125  132  131  136  130  125  128  126  125
118  127  122  126  128  133  118  140  120
120  124  131  131  127  122  121  127  124
105  129  125  145  127  114  109  111  112
142  108  136  110  109  126  138  123  146
128  130  124  130  131  125  129  123  126
126  130  113  123  131  135  123  134  121
131  131  118  123  134  123  132  125  124
126  115  118  113  114  141  116  135  131
121  135  115  129  138  116  123  117  117
out 125

147  116  145  146  107  147  113  114  113  109  149
145  117  143  144  110  145  115  116  115  112  147
116  142  117  117  153  116  145  144  146  150  115
143  119  141  142  113  143  118  118  117  115  144
131  130  130  130  131  131  130  130  130  131  131
125  135  125  125  140  125  136  136  137  139  124
120  138  121  121  147  120  141  140  141  144  120
139  123  138  138  119  139  122  122  121  120  140
145  117  143  144  109  145  115  116  115  112  147
122  137  123  123  144  122  138  138  139  141  122
135  126  134  134  125  135  126  126  126  125  135
out 147

116  150  113  112  114  146  115  143  116  116  155  115  146  145  147  152
116  150  113  112  114  146  115  143  117  116  155  115  146  145  147  151
147  109  153  155  151  112  149  115  147  147  104  149  112  113  111  107
118  148  116  115  117  144  117  141  119  118  152  117  144  143  145  148
143  114  148  150  146  117  145  118  143  143  111  145  116  117  116  113
131  131  132  132  131  130  131  130  131  131  131  131  130  130  130  131
127  136  127  127  127  135  127  134  127  126  138  126  135  134  135  137
118  148  116  115  117  144  117  141  118  118  152  117  144  143  145  149
131  131  132  132  131  130  131  130  130  131  132  131  130  130  130  131
137  123  140  141  139  123  138  124  137  137  121  138  123  124  123  122
122  142  121  121  122  139  122  137  123  122  145  122  139  139  140  143
out 116

117  121  124  125  123  135  132  110  120  120
126  124  140  135  125  108  124  144  123  125
142  124  130  129  120  134  133  139  123  140
121  123  130  115  123  102  116  141  125  124
130  123  135  124  124  113  118  135  138  124
out 117

118  153  115  116  141  115  145
124  141  123  124  135  124  137
123  144  121  122  137  122  139
140  115  144  142  120  143  119
142  112  146  144  119  145  117
118  153  115  116  141  115  145
out 118
---
[[119 117 133 126 127]
 [114 106 133 124 131]] ans = 106

[[135 141 143 133]
 [124 133 127 117]
 [ 99 143 114 153]] ans = 133

[[109 121 151 147 132 122 112]
 [108 125 140 143 128 125 111]] ans = 125

[[126 117 123 127 124]
 [151 131 131 130 140]] ans = 131

[[130 114 130 123 136 104]
 [128 118 119 133 146 114]] ans = 118

[[153 133 128 128]
 [128 128 152 142]
 [126 129 141 150]] ans = 128
---
[[154 116 137 129 151]
 [126 126 107 128 132]
 [116 136 125 127 127]] ans = 125

[ 98 130 129 113 102] ans = 129

[130 144 122 105 145] ans = 122

[123 131 106 136 129] ans = 106

[152 125 122 121 140] ans = 122

[127 140 108 127 106] ans = 108
---
[[147 114 119 121 112]
 [128 119 109 102 122]] Out: 147, 102

[[134 134 135 156 103]
 [133 140 154 141 132]] Out: 156, 103

[[126 135 105 122 109 146]
 [124 124 118 127 134 155]] Out: 155, 105

[[116 115 121 102]
 [152 136 135 111]] Out: 152, 102

[[118 151 143 124]
 [119 132  98 115]
 [131 131 121 128]] Out: 151, 98

[[118 124 114 129 130]
 [123 137 107 137 129]
 [135 110 112 125 141]] Out: 141, 107

[121 131 153 120] Out: 153, 120

[146 129  99 154] Out: 154, 99
---
[135 114 124 115  99 122] → 99

[[144 105 117 132 117]
 [145 108 128 140 114]] → 117

[[130 119 116 147 104]
 [127 153 107 142 113]
 [126 144 117 142 101]] → 104

[103 151 138 141 121] → 121

[144 121 153 124 147 126 128] → 147

[[115 103 140 138 124]
 [111 111 153 138 128]
 [104 129 131 123 144]] → 124

[115 143 102 155 106] → 106

[[141 153 154 105]
 [107 130 134 136]
 [149 102 107 128]] → 107

[145 126 106 130 142 142 100] → 142

[115 145 151 143 108 125] → 108
---
126  108  128  102  134  126
110  143  134  134  110  122
132  126  134  142  134  149
value 108

127  134  119  133
136  125  134  123
128  111  103  133
value 134

124  126  106  140  111  143  129
120  128  126  128  132  125  123
130  129  129  131  128  127  127
value 126

 99  105  132  146  140  147
136  139  115  108  107  109
127  124  119  122  121  121
value 105

127  137  143  115  127  118
124  134  147  101  141  126
116  138  112  128  114  112
value 137

116  130  113  128  103  140  136
129  125  114  130  118  124  131
127  127  138  111  141  130  121
value 130

112  112  131  150
121  135  148  138
135  116  127  141
value 112

129  117  119  130  133  151  140
145  140  128  127  137  118  119
147  118  125  114  144  134  122
value 117
---
[151 154 144 146 120 126] -> 151
[109 149 143 149 105 140 150] -> 109
[104 112  99 125 131 143 130] -> 104
[103 122 126 155 104 131] -> 103
[118 151 115 155 144] -> 118
[121 153 136 112 109] -> 121
[146 128 124 104 121 129] -> 146
[143 105 142 132 136] -> 143
---
[142 100 120 111 134] => 111

[116 111 101 117 130] => 111

[[139 134 116 125 135 123 132]
 [106 127 125 135 123 119 134]
 [114 125 126 138 115 123 141]] => 114

[[142 132 131 123 115 145 144]
 [111  98 129 128 109 119 106]] => 106

[109 134 104 124 145 146 125] => 109

[128 122 121 144 120 140 150] => 121

[154 142 106 142 152 114] => 114

[[132 127 105 145 133 126 128]
 [113 127 135 102 118 129 125]
 [110 130 132 131 114 125 126]] => 105
---
Input: [131 101 108 135 114 120]
Output: 114
Input: [104 129 129 152]
Output: 129
Input: [150 156 137 147 121 127 125]
Output: 127
Input: [151 127 123 103  99]
Output: 103
Input: [129 127 152 132 140]
Output: 132
Input: [119 153 127 133 141]
Output: 133
Input: [111 128 109 106 126]
Output: 106
Input: [132 149 104 106 120 102 146]
Output: 102
